Every row has a hidden score from 0 to 40. What is each row's score? 20 is about the middle. The score is a weighted sum of the row's numbers plus the product of two more (or one squared), each taken from its middle value.
[ -3 -22  16   0 -11 -10  22  -4  -9  -5  25  16 -12  34 -22  25] 23
[-37   7  10  -2  13  19 -40  32  -8  17 -14  -2 -14  -9  15  18] 15
[-20   3 -32  -1   4  17   1 -28 -24 -11  13  24  18  29  36   2] 23
[ -6 -21  15  11  -4   0  36  13   2  -8   6  13  14   9 -35  18] 21
[ -2 -12 -31  -2   0  21   3 -10  -4   5  18  49  21  21  15  18] 17
[ -2 -45   0  20 -28  -1  27  10  -3 -25  19  16   1  16  -7  20] 22
[  8 -25  10 -19 -20 -10  45  -6  17   3  13  13   8  31 -12  19] 11
[ 31  -3 -27  21 -27 -41 -11 -13  16 -48  25 -17 -32 -23  -1 -35] 19
[ -1  -2  -1 -18   1   7   6   4  16  19   2  -2  14  27 -24  32] 26
[-14  30  34 -12  18   1  13 -16 -26  36  -8 -38  -7 -17 -14 -15] 25
[ 10  35  18 -15  30   2  30 -11 -46  40  21 -23   4 -19  -6 -25] 31
[-10  -1 -22  10  17  10  -5 -27 -29 -12  33  17  34  28  21  22] 21
[ -7  -5 -31  -2  29  12  -5 -16 -12 -23   7  10  38  29   6  26] 18
[-12  12 -28 -42  -6   6 -26 -13  34  -7 -10   8  16  17 -15  -5] 13
[-28  14   2 -12  22  22 -44  -1  -3  30 -29  -5  21   0  31   6] 23
[ -7  -5 -41  -7  18  18  -1 -27 -17 -15  23  15  20   8  24  -1] 19
[-25  -4  -3  20  23  22 -15  -9 -27  23 -35  -7  -3 -12  28  -2] 26
[-10  24  12 -30   5  29  -8 -13  -4  21 -38  14  16  12  27  13] 17
[-23  -1   6 -21  10  19 -20 -21 -18   7 -26 -15  -6  -6  45   0] 19
[ -4 -31 -21  15   9   7   3  -7   2  -8  34  37  19   3  11  26] 10
[ -3  34  51 -18  20   8   9 -28 -27  38   1 -38  35 -16 -34 -42] 27
[-12  35   0 -36  12  22 -32  -9  -5  23 -27  12  22  19   2   7] 26
[ 14 -37 -26  13 -11   7   8   4  -1 -24  15  32  32   8  12  42] 14
[-17  12   2  23  34  10   7  34 -19  23 -30 -24  -3 -38  11   5] 19
[ 42 -25  41  23 -28 -49  27  30   0 -26  -5   5 -53 -18   3   0] 23
[-13 -17 -22  -9   4  16 -12  18 -10 -17  28  35  10  32  21  21] 12
[ -6  25  28 -21  47  10  24 -15 -39  43 -10 -20 -13 -17 -17 -10] 28
[-15   8 -29 -35   6   4   3 -19  -3  -1 -14   1  11  15  -1  -8] 20
[  1  32  24 -31   8  11 -14 -31  -1  45   4  13  15  18   0  -9] 21
[ -7  20  -3 -15  18  23 -69  -4 -37  26 -35   1   6   3  38  12] 38
[ -4  20   4 -10   4  22 -27   6 -20  27  -5  19  19  40  16  12] 39
[-15  -4  10 -15  17  24 -30  -1   9  15 -19   3   3 -24  41   2] 10
[ 40 -19 -12  42 -37 -33  13   9  13 -35  21 -39 -21 -39  16 -27] 14
[  4  -6   6  -1 -12  -4  12   3  14   6  12  24   2  28 -24  11] 20
[ 37  19 -48  28 -23 -33 -22 -26  18 -34  41 -22  -5 -24 -24 -36] 22
[ 12 -31 -19  -3 -15  16  17  14  11 -32  29  20   2   4   2  17] 15
[ 18 -11  31 -10 -37 -49  27  40  29 -18 -12  -5 -84 -11  -3 -23] 22
[ 44  -7 -25  53 -24 -23 -21   9  36 -39  34 -30 -20 -40   0 -30] 17
[  5 -44   7   1 -23  -2  28  22  -8  -3   9  18   4  25 -23  47] 22
[ -9   0 -29   7   9  25   2 -26  -8 -11  -3  17  45  12  20  24] 19
[  5 -30   4   6 -21  -1  26  19   8 -13  11  12  15  37 -23  29] 22
[ -9  12  -4   6   4  12 -20  14   6   6 -22 -11  11 -12  34   9] 20
[  0 -28 -22   9 -14  13  11  17   4 -14   6  32   5  18 -13  21] 23
[ -9  22  47 -36  -4   1  -1 -14 -23  29 -24 -28  31   2 -42 -29] 29
[ -8 -31 -27   4 -10  13  -8  18 -16 -15  20  29  23   2   3  26] 19
[ -4  -8  -3 -11  -2 -12  15  24   5   0   3  18  11  23 -35   7] 23
[ -7  28 -33 -28  13   8 -39 -12  40 -10   3  16  19   7   8  23] 24
[-27  -1  -5  15  33  11 -10  25 -30  19 -14 -31   3 -51  26 -30] 18
[-18 -17 -26  13  18  -1  -7 -26   1 -11  -3  10  19  30  -2   6] 22
[-19  17  23 -18  21  17 -21  16   2  28 -37  16  36   7  17  -9] 16
[-26  30  22  -1  19  18  22 -26 -36  40  -4 -59  19 -42 -10 -34] 20
[ -2  15  35 -39  29  20   2 -22  -9  27  -9 -25  12  12 -18 -23] 28
[-22  16 -13 -26   8   4 -42 -30  15 -15   6  30  19  14  -3   4] 8
[ 45   0  19 -22 -52 -27 -16  21  62 -36  24 -10 -48  -4 -34  -4] 15
[ 44  -7  31  28 -38 -43  17  34  14 -27 -19 -18 -58 -34  22   2] 13
[-25  -1   0   2  21  22 -38  13   5   7 -39 -11   7 -25  20 -14] 22
[ -9  30  49 -32  25  -1 -12 -34 -13  42   8 -35  24 -10 -18 -41] 22
[-32  11   7  14  39  35 -12  22 -21  45 -28 -17  13 -23  25  -1] 22
[ -1 -12 -26 -14  12  12  -1 -39  -4 -14 -19  29  17  22  17  21] 19
[ -1  28  13 -30  17  23 -22 -13  13  22 -18  16  31  12  16  -7] 16
[-26  -2 -20 -43   3  16  -1  -2  21 -10  18   1  22  17  20   5] 13
[  0  -7   6 -23   2  -6  16  12  -6  -3  12  27   5  22  -7  -3] 20
[  7 -27 -40  25 -11  15 -22 -11   0 -40  20  20  24   9  23   8] 18
[-12  -9 -36   3  16  17  -1 -26  -3  -8   4   5  22  14  10  -9] 22
[ -7   1 -13  -5   2  -9  21 -13   8  -4   5  -3   6  39  -9   2] 29
[-11  -5 -34  15  18  12  13 -23 -30  14   4  28  22  39 -15  30] 35
[ -8   9 -18  16   9  12 -24 -20 -11  -1  -3  24  24  31  12   4] 27
[ -4 -38 -14  11 -22  15  19  38  18 -20  30  24  24  19 -15  29] 15
[  8 -37 -14  11  -3  12  23  12   0  -7  13  34  42  18  21  32] 13
[ 49  -3  22 -41 -62 -38 -20  26  62 -28   8 -13 -41  -9 -41  -9] 6
[-16  12   1   9  50  15 -16  25 -28  20 -36 -28   4 -45  29  15] 16
[ 21 -52   9   4 -16   7  15  19  20 -14  17  34   8  21 -31  35] 28
[-20  34  28 -12  23  -3  18  -7 -29  31  -3 -42   5 -35 -18 -14] 19
[-23   5   9 -18  21  18 -23   5   2  16 -21  13   6   4  17  -1] 17
[-21  14   5  24  31  26 -37  35 -19  17 -34 -30  -5 -41  23 -10] 21
[ -9 -10 -35  -7   6  20  -2 -10   8 -16   0  16  23   9  12 -13] 18
[-12  23  10  -8  25  11 -43   4 -16  24 -40   6  20  -5  22  10] 22
[  3 -39   2  -3 -14  -3  26  13  14  -4  20  18   4  27 -16  18] 20
[-30   4  18  29  46  23  -4   5 -37  33 -14 -30   5 -33   6  -8] 20
[ -8  44  23 -27  28  27  -9 -28 -15  37 -20 -15  10  18 -15  -9] 32
[-20  39  38 -32  33  12  -2 -24   7  31 -11  -1  27  -6  -9  -7] 8
[ 33 -11   8  42 -33 -24  -3   1   7 -31   7 -31 -26 -49  18 -35] 18
[-17 -15 -32   1  17  15  -9 -16 -13 -15  26  27  19  23   7   4] 16
[-16  21  19 -10  39  19  36  -8 -33  30 -16 -61   8 -26  -4 -32] 24
[-17  18  16  29  10  20  -5  26 -33  20 -19 -28 -12 -41  13 -11] 23
[ 39 -15  26  33 -21 -44  43  34  -5 -25 -17 -15 -52   0  25   4] 23
[-26   6  -2  16  20   9 -24  21 -17  25 -31 -17   0 -50  22 -24] 20
[ -6 -31  -6 -21  11 -12  28  -2  12  -2   4  -3   1  21 -28  23] 20
[-17  22 -47 -34  -6  11 -37 -28  21  -5  18  20  14   4   3  -4] 17
[ -2 -28  -3  24  -7 -12  30  14  -2 -19  26  28   3  12 -17  39] 11
[-28  26 -28 -32   7  12 -27 -23  26  -2   3  20  12  -3  -1   7] 10
[-19 -16   5  20  25   1  14  -5  -5 -10  10  30  14  48  -3  12] 6
[ -5  -2   9 -26 -13  -7  21  -7   3   8   4   6  10  32 -34  19] 21
[-12  15  26 -17   8  26  -9 -11  -6  25 -12  18  24  11   9  -3] 19
[-18  24 -29 -15  11  -9 -12 -19  10   9  16   5  10  15   4  -3] 32
[ 58   7 -39  49 -22 -28 -22  -5   1 -33  56 -22 -22 -36  -4 -39] 28
[-23  31  24  -3  28  -2  33 -29 -42  38  -8 -43   1 -22 -35 -42] 30
[-28 -22 -32   1  10  21  -6 -25 -14 -15 -15   4  29  10  41  11] 16
[-18  42  16  -7  40  18  29 -27 -10  27  -1 -22  28 -21  -7 -40] 13
[  3 -29 -19   9  -8  22  30  -6  -8 -20  21  20   9  18  18  20] 18
[ 19 -41  -3  26 -11  28  29  26  -4  -7  17  28  24  16  -9  32] 23
[  0  27  38 -17  20  16  -1  -7 -17  33  -4 -43  23   9  -7 -12] 33
[ -5  38  51 -28  23   7  23  -4 -15  40   0 -31  -8 -27 -19 -32] 20
[-23  -4   1  38  16  18 -11   8 -20  21 -30   0  -1  -7  31  10] 23
[  8 -26   0  14 -12  -2  10  26   7 -16  22   7  -4  37 -15  16] 26
[-30  41  36 -17  24   6  24   0 -37  28   4 -65  -2 -15  -9 -24] 22
[-21  14  22  17  15  17   4  23 -16  49 -45 -27   2 -40  26  -7] 11
[-32  13   7  18  18   5  -6   0 -44  49 -21 -29   9 -38  20 -15] 21
[ 42   7  46 -25 -47 -35 -22  18  61 -17  16 -10 -23  -7 -31 -12] 11
[-33 -15 -18   6  -2  13   9 -33  -6 -10   3  30   3  36  -1  15] 21
[-28  16  15 -12  20  26 -22 -21   6  15 -20  29  13  20  21   5] 13
[ 46   5 -29  34 -44 -26 -18 -21  17 -40  27 -15 -10 -23 -11 -35] 15
[  7 -36  11  16 -36   5   8  27   9 -13  -5  27  10   8  -6  12] 25
[  3 -24  -9  12 -18  26   5 -22  -1 -27  35  37   5  17  15  17] 14
[-15 -33 -20  -1 -13  19 -14   8  13 -15   6  31  29   4  14  27] 11
[ 49  29   9 -28 -44 -48  -5  12  59 -36  -2  -4 -47  -5 -28 -14] 10
[ 46  20  30 -28 -35 -48 -35  11  68 -33  13  -3 -35 -15 -41   0] 10
[ 44  27 -19  33 -19 -31 -12 -23  11 -58  29 -26 -19 -28 -30 -39] 20
[-32   9  -3  37  22  26 -28  16  -9  20 -26   2   3 -37  36   6] 13
[-14  40  50 -39  15   9  29 -25 -12  25 -14 -37  10 -19 -24 -28] 16
[ 26   7 -14  -4 -25 -49  -1 -25  15 -61  24  -4 -26 -15  -7 -19] 6
[-12  -2 -51 -11  -5  18 -29 -17 -22 -12   0  22  35  -6  37  27] 23
[-17  45  39 -18  22  13  22 -11  -9  38 -10 -37  -5 -12 -38 -10] 23
[ 21 -36   5 -26 -33 -15  44  10   8 -16  20  15   4  27 -21  15] 15
[-10 -21 -20   5  -7   3  16   3 -18 -27   2   9  26   8  27   8] 13
[  4 -55 -14  11  -6  11   9  18  33  -4  33  36  12  12   0  26] 13
[-17  10  18 -10  11  22 -33  -5   9  10 -22  26  25  -2  50   7] 5
[-11   8 -37 -13   7   9  -9 -14 -13 -19  -9  19  26  41  21 -18] 26
[ 44   0  22 -21 -43 -40 -16  21  51 -22  34   2 -37 -19 -37   5] 11
[  2 -29  -2   7   3   8  16  32   7  -7  35   8  10  43 -31  17] 26
[ 60  11 -36  40 -22 -43 -31 -20  35 -50  40 -20  -9 -21 -18 -42] 22
[-13  -9  10   5  -5   1  21 -10  15   5  14  13  -7  25 -34   6] 23
[-19  43  58 -17  22   8   2 -12 -18  32   7 -32   5  -1  -7 -28] 12
[ 40  11  12 -18 -49 -63 -11  11  38 -25  -7  -6 -48  -8 -29  15] 12
[ 38  -5 -33  39 -30 -26 -26 -20  -3 -59  35 -19 -13 -32 -11 -36] 26
[ 38  -4  18  26 -31 -42  21  37 -14 -26 -13 -19 -39 -21  25 -11] 21
[ -9  34  41 -24  26   9  13 -12 -17  32  -6 -35  13 -12 -19 -50] 26
[-20  23 -17 -39  -2   3 -25 -15  29 -12  23   0  14  12   0  15] 21
[ -6  -8   7 -13  -5  -9  29  12   2  -2  -4  18  -1  42 -30  22] 25
[ 26  -3  20  -7 -34 -48  31  28  31 -23 -32 -36 -60   3  -3 -16] 18
[-24  33  34 -39  21  21   8 -35  -8  29 -17  -6   6  21 -17 -18] 24
[ 47 -29  18  42 -45 -26  13  38   2 -38  -7 -23 -42 -24  18  -5] 23
[-23  40  22  -3  18   5  12  -8 -25  34   4 -48   5 -15 -26 -27] 28
